The same turns and mirrors carry the whole set onto itself and the rows of a family onto each other. Which other rows belong to the same family as each row named below? List them in the order they appear above.
These 16 rows form 4 families of 4 rows each.
gibu: | -37 |  12 |   0 |  31 |   0 |   7 |  19 |   0 |  -9 |  32 | -10 |  20 |   1 |   7 |   1 |   2 | -18 | -13 |  26 |  27 | -17 |  -9 |
vupeg: | -39 |   3 |  -9 | -15 |   1 |  25 | -17 |  -5 |   0 |  43 |  -1 |  -6 |   4 | -21 | -13 |   1 |  13 |  -4 | -24 |  20 |  18 |  11 |
kol: | -34 |   2 |  11 |  22 | -19 |  18 |  16 |  16 |  -3 |  -9 | -15 |  21 |  -9 |   7 | -23 | -23 |   0 | -16 | -25 |   3 |  -3 |   5 |
sovug: | -40 |  20 |  -6 |  21 |  20 |   1 |  13 |  35 |   6 |   4 |   4 |   4 |  -2 |  11 | -13 | -14 |   7 |  12 | -11 |   5 |  17 |   4 |
melef: | -30 |  -7 |   8 |  -2 | -20 |  29 |  -5 |  14 |   3 |   4 | -11 |  20 |  -1 | -13 | -32 | -21 |   9 | -27 | -31 |   6 |   5 |   2 |
pedit: | -46 |  23 |  -8 |  20 |   4 |  11 |  10 |  -5 | -14 |  23 |   0 |  -5 | -13 |   5 | -15 | -11 |   4 |  14 | -24 |  13 |  10 |  18 |
Vadap: | -32 | -15 |   2 |  -9 |  -3 |  19 |   0 |   3 |  16 |  39 | -21 | -11 |  12 |  -9 |  24 |  24 |  -3 | -12 |  -3 |  22 |   3 |   1 |
Bizo: | -36 |   8 |  -9 |  -1 |   1 |  20 | -13 |  -6 | -10 |  49 |   2 |  22 |   7 | -21 | -24 |  -6 |   2 | -21 |  11 |  31 |  -2 |  -8 |
Koved: | -40 |   5 |   3 |  26 |  -1 |   6 |  27 |   3 |   2 |  20 | -20 |  -9 |  -4 |  18 |  22 |  12 | -13 |   7 |  -3 |  15 |  -3 |   9 |
rol: | -33 |   0 |   3 |  17 |  15 |   0 |  20 |  41 |  24 |   8 | -10 |  -1 |  10 |  14 |  16 |   7 |  -4 |   0 |   7 |   8 |  10 |  -6 |
gaso: | -28 | -14 |  17 |  18 | -23 |  18 |  21 |  21 |  12 |  -6 | -28 |  17 |   1 |   8 |   1 |  -6 |  -9 | -27 | -12 |   5 | -10 |  -3 |
lonub: | -36 |   9 |  -8 |  -8 |  18 |  12 | -13 |  32 |  14 |  20 |  10 |   3 |   8 | -13 | -22 | -10 |  20 |  -1 | -16 |  10 |  28 |   0 |
mot: | -28 | -11 |   0 | -12 |  14 |  14 |  -5 |  38 |  30 |  23 |  -6 |  -1 |  21 | -10 |   8 |  11 |  10 | -12 |   1 |  12 |  19 |  -9 |
dun: | -41 |  24 |  -9 |  25 |   3 |  11 |   6 |  -6 | -21 |  34 |   3 |  23 |  -5 |  -2 | -26 | -16 |  -5 |  -8 |  10 |  25 |  -7 |  -3 |
gupid: | -31 |  -5 |  -1 |   5 |  -3 |  16 |   1 |   0 |   1 |  47 | -11 |  19 |  14 | -12 |   4 |  12 | -12 | -27 |  27 |  32 | -11 | -16 |
suto: | -25 | -22 |  14 |  -6 | -23 |  28 |  -1 |  18 |  17 |   7 | -24 |  18 |   8 | -11 |  -6 |  -3 |   0 | -37 | -17 |   9 |  -2 |  -6 |

Which other rows belong to the same family as mot? sovug, rol, lonub
Which other rows belong to the same family as pedit? vupeg, Vadap, Koved
Which other rows belong to the same family as dun? gibu, Bizo, gupid
Which other rows belong to the same family as melef? kol, gaso, suto

The same turns and mirrors carry the whole set onto itself and the rows of a family onto each other. Which other rows belong to the same family as each row named below? List them in the order they appear above.
These 16 rows form 4 families of 4 rows each.
Vipos: |  14 |   7 |  23 |  16 |  -5 | -21 |  -5 |   9 |  -9 |  18 |  -8 |  20 | -10 | -41 |   4 |  12 |  20 |  -7 |  -1 |  32 |   4 |  -7 |   1 |  23 |
gev: |  15 |  29 |  24 |   3 |   0 | -19 |  12 |  22 | -16 |  17 |  13 |  23 |  -9 | -18 | -13 |  20 |  -3 |  -4 |  13 |  22 |  10 |  -9 |   3 |  39 |
kadoz: |   8 |  14 |  -2 | -18 |  -5 |   8 |   9 | -34 | -31 |  17 |   8 |  -2 |  -2 | -14 |   6 |  -4 |  20 |  21 | -22 |  14 | -23 | -39 |   9 |  -2 |
suf: |  -9 |  13 |  -6 | -30 |   1 |  12 |  16 |  -9 | -14 |  18 |   2 |  13 |  -1 |  -5 |  12 | -29 |  14 |  20 | -24 |  -4 | -27 | -29 |   4 |  17 |
Gite: |  -5 |  -2 |   8 |  11 |   6 |  -1 |   8 |  -6 |  14 |  11 |   1 |  -2 |  -9 |   3 |  22 | -25 |  14 |   5 |  -7 |  21 |   3 |  -5 |   6 |  34 |
pid: |  14 |   1 |   0 |  19 | -12 | -17 |   5 | -19 |   2 |  14 | -17 |  -2 | -16 | -10 |  11 | -15 |  29 |  13 | -20 |  20 |  -7 | -24 |   8 |  19 |
fase: |  10 |  -2 |   3 |  -9 | -14 |  -9 |  -3 |  45 |  -7 |  32 |  10 |  23 | -38 | -25 |  -6 |   9 |  12 |  -2 |   1 |  17 |  -1 |  -8 |   2 |  21 |
vobor: |  -3 |   4 | -15 | -27 |   2 |  28 |   4 | -17 | -22 |   7 |  19 |   0 | -23 |   2 |  21 | -18 |   8 |   8 |   2 |  13 | -10 | -31 |  17 |  27 |
bupan: |  -1 |  17 |   2 | -30 |   0 |   8 |   9 |  22 | -38 |  50 |  18 |  16 |  -5 | -37 |  -1 |   9 |   3 |  17 | -13 |  10 | -14 | -20 |  -5 |   5 |
Nep: |  10 |  39 |   6 | -24 |   0 |   6 |  19 |  -1 | -45 |  25 |  30 |  13 |  -1 | -18 |  -8 |  19 |  -7 |  20 |   6 |  14 |  -8 | -27 |  14 |  22 |
rivo: |  10 |  28 | -13 | -10 |  -5 |  -7 |  29 | -21 | -25 |  19 |  11 |  -2 | -19 |   8 |   2 |  -8 |   7 |  36 | -11 |   3 | -21 | -32 |  15 |  27 |
tup: |  -1 |  13 |   3 | -41 |   0 |  22 |  -1 |  23 | -34 |  10 |  15 |  34 | -17 | -24 |  -2 |   0 |   2 |  -2 |   1 |   6 |  -9 | -23 |  10 |  17 |
dera: |   3 |   1 |  16 |  10 |   5 |  -4 |   1 |  26 | -10 |  43 |  17 |   0 | -14 | -28 |   8 |  14 |   4 |   2 |   4 |  35 |  16 |   4 |  -3 |  23 |
kudis: |   9 | -10 | -15 |   6 | -12 |  -5 |   2 |   5 |   6 |  29 |  15 | -12 | -44 |   1 |  18 |  -8 |  17 |   8 |   0 |  24 |   0 | -17 |   8 |  30 |
Sope: |  15 |  17 |   3 |  16 |  -5 | -32 |  22 |   2 |   4 |  12 |  -6 |   8 | -27 |   7 |  -4 |  -8 |  12 |  12 |  -4 |  12 |  -4 | -13 |   3 |  43 |
geli: |   7 |  20 |  21 | -20 |   2 |   4 |   0 |  -5 | -42 |  21 |  17 |  20 |   2 | -46 |  -1 |  22 |  12 |   1 |  -2 |  26 | -12 | -21 |   2 |   3 |

Which other rows belong to the same family as fase? vobor, tup, kudis
Which other rows belong to the same family as suf? Gite, bupan, dera

